The rows below fall into families. The same turns and mirrors carry the whole set onto itself and the rows of a family onto each other. For each named row, which other rows are in its family? Write them in the order they are listed.
These 32 rows form 4 families of 8 rows each.
delav: [  0  15 -22  18  11  28 -19 -23  11  14  21   7  32 -11   5  10  13]
leki: [-10   9  -8  38 -17  20 -29  11   5   1  36  -1  -5   7  15  15   9]
limod: [-10  -8   7  -5 -11 -20  -9  13   6  -4  23   1 -18   2  22  10  -8]
kizor: [ -5  12  -8   2   5  -2 -27   1 -20  17  25 -28   4 -15   0   7   2]
Kub: [ -1 -14  16  -6  -6  16 -35   0   8   8   4  13  21   2  14  22   3]
Pel: [-10  15  -6 -13  13 -14  -4 -31   6   8   2  16  16  -6   6   7  -9]
Solig: [  3  25 -15  18   5  27 -22 -18  15  19  27  12  29  -6   4  11  18]
Faku: [  2   6  -2  13  -9   2  -5 -14  30  -1  17  42   8   6  23  19   0]
Tizi: [ -7   5  -2  14  -7   7  -5 -14  37  -5  18  36   7   7  27  12   0]
gek: [  5  10   2  19 -14  -1  -4  -8  28  -2  19  37  -1  11  22  13   2]
mede: [ -5  23 -12  21   6  30 -25 -16  19  17  16  14  29 -11   9   9  12]
gaf: [ -7   7  -2 -20  13 -11  -2 -26   3  10   1   7  16 -11   9   5  -9]
mipa: [-14  14  -7  -1   6   3 -37   4 -11  11  22 -26  11 -15  -1   4   1]
regi: [ -8  34 -28  21   1 -16   0 -18   7   2  37   4  -2  -2  14   8  -8]
rom: [ -9  -5   2  -6 -11 -23  -5   6  -3  -4  24  -6 -17   5  17  10  -9]
Doz: [ -7  32 -23  22   0 -17   8 -14   6   7  34   1  -7   1  11   4  -2]
vis: [ -4  16  -1 -14  10 -10  -3 -30  10  15   0   5  18  -8   8   0  -9]
ran: [ -6  12  -8  35 -18  15 -30  17  15   3  40   3  -3   6  18  14  12]
mafeg: [-14  12 -10   3   5   4 -27   4 -13  14  25 -32   5 -12   3   0   3]
Nikez: [-17   9 -12  -4   9   6 -27  -2 -12  15  23 -29  15 -17   4   7   2]
zugu: [ -3 -17  19  -4  -4  21 -33   6  11  10   6   3  14  -4  13  13  10]
Nedi: [ -3   4  -6  28 -17  18 -27  22  10   5  38  -6  -3   0  19  12  11]
Pudu: [-12  32 -28  22   2 -11   4 -11   9   5  37  -5  -8  -7  13  -2   0]
dok: [ -9   3 -10  30 -15  14 -28  20   8  -1  41   4  -5   2  19  20  13]
Rige: [  0   4  -3  16 -10   2   6 -14  28   2  19  35   2  10  27  16   2]
Lita: [ -2   8  -2 -21  15 -16  -5 -24  13  12   5   8  16 -15  12   6  -6]
Totur: [ -7 -15  12  -7  -6  22 -39   4  10   6   6   8  20  -8  15  15   5]
lanu: [ -2 -13  17 -15  -8  13 -34   3   9   4  10  14  16 -10  18  17   4]
losig: [-17  -7   4  -2  -9 -21  -8   8   2  -5  14  -4 -15   1  23   8 -15]
Muzaf: [ -3  26 -18  20   7  26 -22 -22  11  18  18   8  31  -9   4  10  11]
gotel: [-12   2  12   0 -12 -23 -13   9   8  -2  21   0 -21   5  22  11 -11]
met: [-10  31 -29  30   4  -8   3 -13   8   8  31  -5  -3   5   9   3  -2]

The rest of the family of Totur: limod, Faku, gaf, Doz, ran, mafeg, Muzaf
The rest of the family of dok: Kub, Solig, mipa, vis, Pudu, Rige, losig
The rest of the family of lanu: Pel, gek, mede, rom, Nikez, Nedi, met

The rows below fall into families. The same turns and mirrors carry the whole set onto itself and the rows of a family onto each other. For each named row, which other rows are in its family? Write them in the order they are listed.
These 36 rows form 9 families of 4 rows each.
fidu: [  3  -8 -13   5  19  17  -8  -2 -20   3 -16]
gofus: [-11  -2  -2   6  28  18 -19  -7 -12  -4 -18]
desa: [-14 -11  -1  13  24  20 -10 -16 -13  -6 -11]
teg: [ -2  -3   2  18   3 -11 -24  23  -4   1   1]
rak: [  0   4   3  -6  -9   7 -11 -39  12  -3  11]
Mose: [  9  -7 -13   0 -22 -16 -14  -2  22 -10 -20]
lorik: [  3  -9 -12 -14  -1  15 -12 -29  15 -17 -20]
zitab: [ 11   3   4   0 -25 -12 -18  -4  21 -14  11]
losip: [  6 -15  11  12   1 -17 -28  20  -6  -5 -10]
seler: [ -5 -26 -13  17   0 -13 -33   2  -9  -1   4]
Gos: [ -5  -6  -7  -6  -3  17  -5 -34  20 -18 -12]
giku: [ 16 -26   6  10   3 -20 -16  10  -4  -3   4]
Dotu: [  3  -6   7   0 -20 -11 -16  -5  32  -2  11]
Sekiz: [  9  -9   5   4  24  16 -16  -5 -21  -3 -12]
tasi: [ 10   1   6  11  23  16 -17 -11 -16   2  10]
Mano: [  7   4   5  -7   0  24 -19 -29  11  -4 -23]
dol: [ -8  -5  -2  10  15   1  -6 -22 -26 -11  -1]
Budi: [ -8 -13  -6   9  15  14  -6 -14 -19   9 -16]
Fibu: [ -1 -10 -16  -3  -6  -7 -25   2  36  -9   4]
guri: [  8 -21  23  10   1 -16 -27  12   0   0  -9]
Zabir: [  8 -17   6  -4 -20 -16 -26 -10  21 -20   2]
Por: [-12 -23   9  23   8 -10 -25  10  -3  -5   5]
bak: [ 15  -2 -12 -14  -7  16  -2 -30   5 -12  -5]
pev: [ 10   2   3  -3 -25 -10 -29  -4  24 -16 -10]
radi: [ -5  11  -5  -8   9   7   2 -23  19 -18  -2]
kado: [  5  -9  17   6  23  17 -23  -7 -14   4 -11]
Rur: [  3 -26  -7  -4  17  11  -6 -23 -14   9  -2]
dakor: [-10 -14   3  20   0  -9 -28  15  -1  12   2]
Vuma: [  6  -5  -2 -11  -4  12   6 -34  13  -6  -8]
Kaned: [-14   9   3   6 -15 -17 -19  -1  25   1  -1]
rese: [  2  20 -13   1  -3  19 -16 -23  11  -5 -14]
rep: [  9  -7  10  -4 -23  -8 -25 -10  26  -9 -20]
tolez: [ -4 -17   4   6 -19 -13 -21  -7  30 -16   4]
Raden: [ 14   7  -2 -12   0  25 -17 -29   8 -13 -13]
reb: [-12 -21  -6   9  10 -13 -14  15   1  13 -13]
zivap: [ -7 -10  17  17   9 -13 -31  11  -6  -8   7]

The rest of the family of seler: dol, Fibu, radi
The rest of the family of lorik: gofus, Zabir, zivap
The rest of the family of Dotu: Budi, dakor, Vuma
The rest of the family of kado: Mano, guri, rep
The rest of the family of Rur: rak, Kaned, reb
The rest of the family of zitab: fidu, teg, bak

The rows below fall into families. The same turns and mirrors carry the whole set onto itself and the rows of a family onto each other. For each named row, which other rows are in its family? Write them in the order they are listed.
These 40 rows form 5 families of 8 rows each.
Tuper: [  0  -4   8   3  24  -2  21  -5 -10  -8   1  16   6  19  32   8  11  -2
  -4  18  21   9   9]
pagek: [-40 -30  23 -18  13  -1  17 -12  -1 -23  26   3   6  13  15  -6  16  -1
  -2  -9  34   1   8]
pupir: [  4  -3   5   2  23  -5  23 -12  -4 -18  -1   7  13  18  32   8  11  -4
   1  19  16   8   2]
toka: [-32 -34  16 -14  13  16  -5  10  11   0   9 -25   4 -33 -11 -17   4   2
  29  -3  16 -10   1]
Taza: [-19 -16   6  -7  18   2  32  -8 -25 -12 -12   5   8 -17  11 -20  -5  -4
  21  -3  12 -27   1]
lorif: [  6  -6  -2   8  22  13   3  19   1   8 -16  -9  20 -24   0  -3  -2  -3
   9  21  -7   1  -5]
kipe: [  0 -38   4  17   2  26  18  -4 -10 -14  11 -13  21 -16   0  13  12  -2
   9  -3  37  -1   5]
gat: [-36 -11   6 -25  26 -19   0   6  21   5   7   5  -7  -1  20 -27   2  -5
   1  18   2  -4  -2]
zer: [-21 -23  20  -5  23   0  31  -4 -21 -11  -9   7   1 -23  12 -15  -5  -7
  19  -3  11 -26   2]
Doda: [-41 -29  16 -17   3   5  20 -12   7 -18  31  -3   3   9  22 -17  15  -2
   3 -12  27   8  11]
kazot: [  3 -33   8  16  -7  25  18  -8  -7 -11  10 -11  18 -12   2  14  16  11
  13  -7  31   1   1]
Fezo: [-30 -11   7  -9  24  -2  28  -1 -26 -13  -6   2   6 -19  10 -12  -4  -4
  22   4   7 -29  -2]
siruz: [ 10  -8   0   7  22  11  -1  20   1   6 -16  -6  17 -20   0   1  -2   0
  16  26   2  -9 -10]
leru: [  2  -3   0   4  13   0  25  -4  -2 -11   6  14  14  23  32   0  10  -4
  -8  18  14   8   1]
Fanok: [-36 -32  20 -15   3   1  18 -13   8 -19  30  -2  -1  13  20 -14  16  -1
  11  -4  38  -2   9]
Dutik: [ 14 -11  -6   1  13   4   3  22   3  13 -14  -9  15 -18   2  -6  -3  -1
   9  24  -2  -3  -5]
mefa: [-35  -6  14 -23  22 -13  -5  11  15   4   2  -2   3  13  28 -19  -3  -6
   5  24   1   1  -5]
mevam: [-33 -26  17 -22  -2   2  20 -13  12 -23  29  -6  10   5  14 -10  11  -4
   5  -9  39   3  11]
mili: [-10 -16  -2  -1   1  15 -11  10  29   0  21 -17  18  12   6  -2  19   3
   1  20  19  27   2]
voled: [-38 -36  18 -11   6   9  -7  13  10   3  22 -20  12 -22  -6 -25   1   0
  26  -9   6  -9   4]
Nibo: [ -8 -26  10  -7   5  11 -15  13  26  -2  26 -16  10   8   7  -1  17   1
  -3  22  18  29   2]
Roto: [  5 -26  12  15   0  34  20   0 -12 -15   8 -14  26  -9   1  10  13   2
  18  -2  29   4   5]
fuzo: [-30  -1  14 -25  23 -11   3   9  18   2   3   3  -2   6  19 -31   3  -3
  10  20  -6  -1   0]
negi: [-10 -16   0   2   9  17 -18  18  32  -6  17 -15  17  11   4 -10   7   3
   1  13  19  26   9]
Lefo: [-20 -21  17 -11  18  -1  37 -12 -22  -6  -3   4   1 -20  17  -7   6  -7
  18   3  11 -26  -5]
bagaz: [  4  -8  -2  -5  24   0  24  -9  -6 -18  -2  10  10  15  26   9   8   3
  -5  19  23  15   9]
leta: [  5 -13  -8   5  10  13  -4  24   4   9 -12 -12  17 -19   7  -2  -4   3
  22  22  -8  -4  -3]
nevok: [-33  -2  13 -33  23 -12   4  11  11   1   0   0   1   7  23 -28   0 -10
  11  24   6   3  -8]
pidi: [-24 -22   8 -10  24  -1  32  -4 -21  -9  -5   7   6 -26  14 -17   6  -2
  17  -4  18 -29  -3]
gal: [  3 -13   2  13  28  14   1  20  -3  12 -14  -4  10 -15   7  -7   1   1
  16  25  -9  -3  -8]
fon: [-34  -5   8 -25  32  -9   1  15  16   0   6   1   1   3  19 -29  -2 -14
   7  21  -2  -3   1]
rolel: [-41 -32  21 -15  10   8  12 -17  -2 -26  29  -2   3  10  15 -17  15  -2
   9  -4  33   5   8]
venun: [ -6 -15   8   1   1  17 -15  12  30  -2  21 -17  12  16   7   2   7  -1
   4  18  13  26   5]
metun: [  3  -6  -3  -3  16   4  20   0  -9 -18  -8  13  12  16  28  16  12   1
  -5  22  19   5  -1]
Bibiv: [  1 -36   0  10   1  25  20   1 -13 -19  13  -5  21 -19  -6  10  15   7
  16 -11  24  -4   8]
gif: [ -5 -32   6  -4  -2  14 -14  13  28  -2  21 -10  18  13  11   3  16   7
  -1  10  19  26   6]
ras: [  5 -39   2  19  -1  26  13  -5 -11 -13  14 -11  17 -16  -5   6  12   7
   7  -4  25   0  11]
vuvem: [-35 -36  13 -11   1  19  -2  17  14   8  14 -17   6 -29 -12 -26   3   0
  20  -2  15  -8   0]
dolu: [-31 -34   9 -12   2  18  -3  12  19  -3  15 -25  12 -29 -10 -23   2  -1
  24  -4   9 -10  -7]
gusa: [-31 -34  17  -9  -1  14  -6  15   7   5  16 -21   8 -24  -8 -31   2  -6
  25  -1   7 -11  -7]

The rest of the family of lorif: pupir, kipe, zer, Fanok, mili, fuzo, vuvem
The rest of the family of Lefo: toka, gat, leru, mevam, Roto, negi, gal
The rest of the family of dolu: Tuper, Doda, kazot, siruz, pidi, fon, venun
The rest of the family of gif: pagek, Fezo, mefa, voled, leta, metun, Bibiv

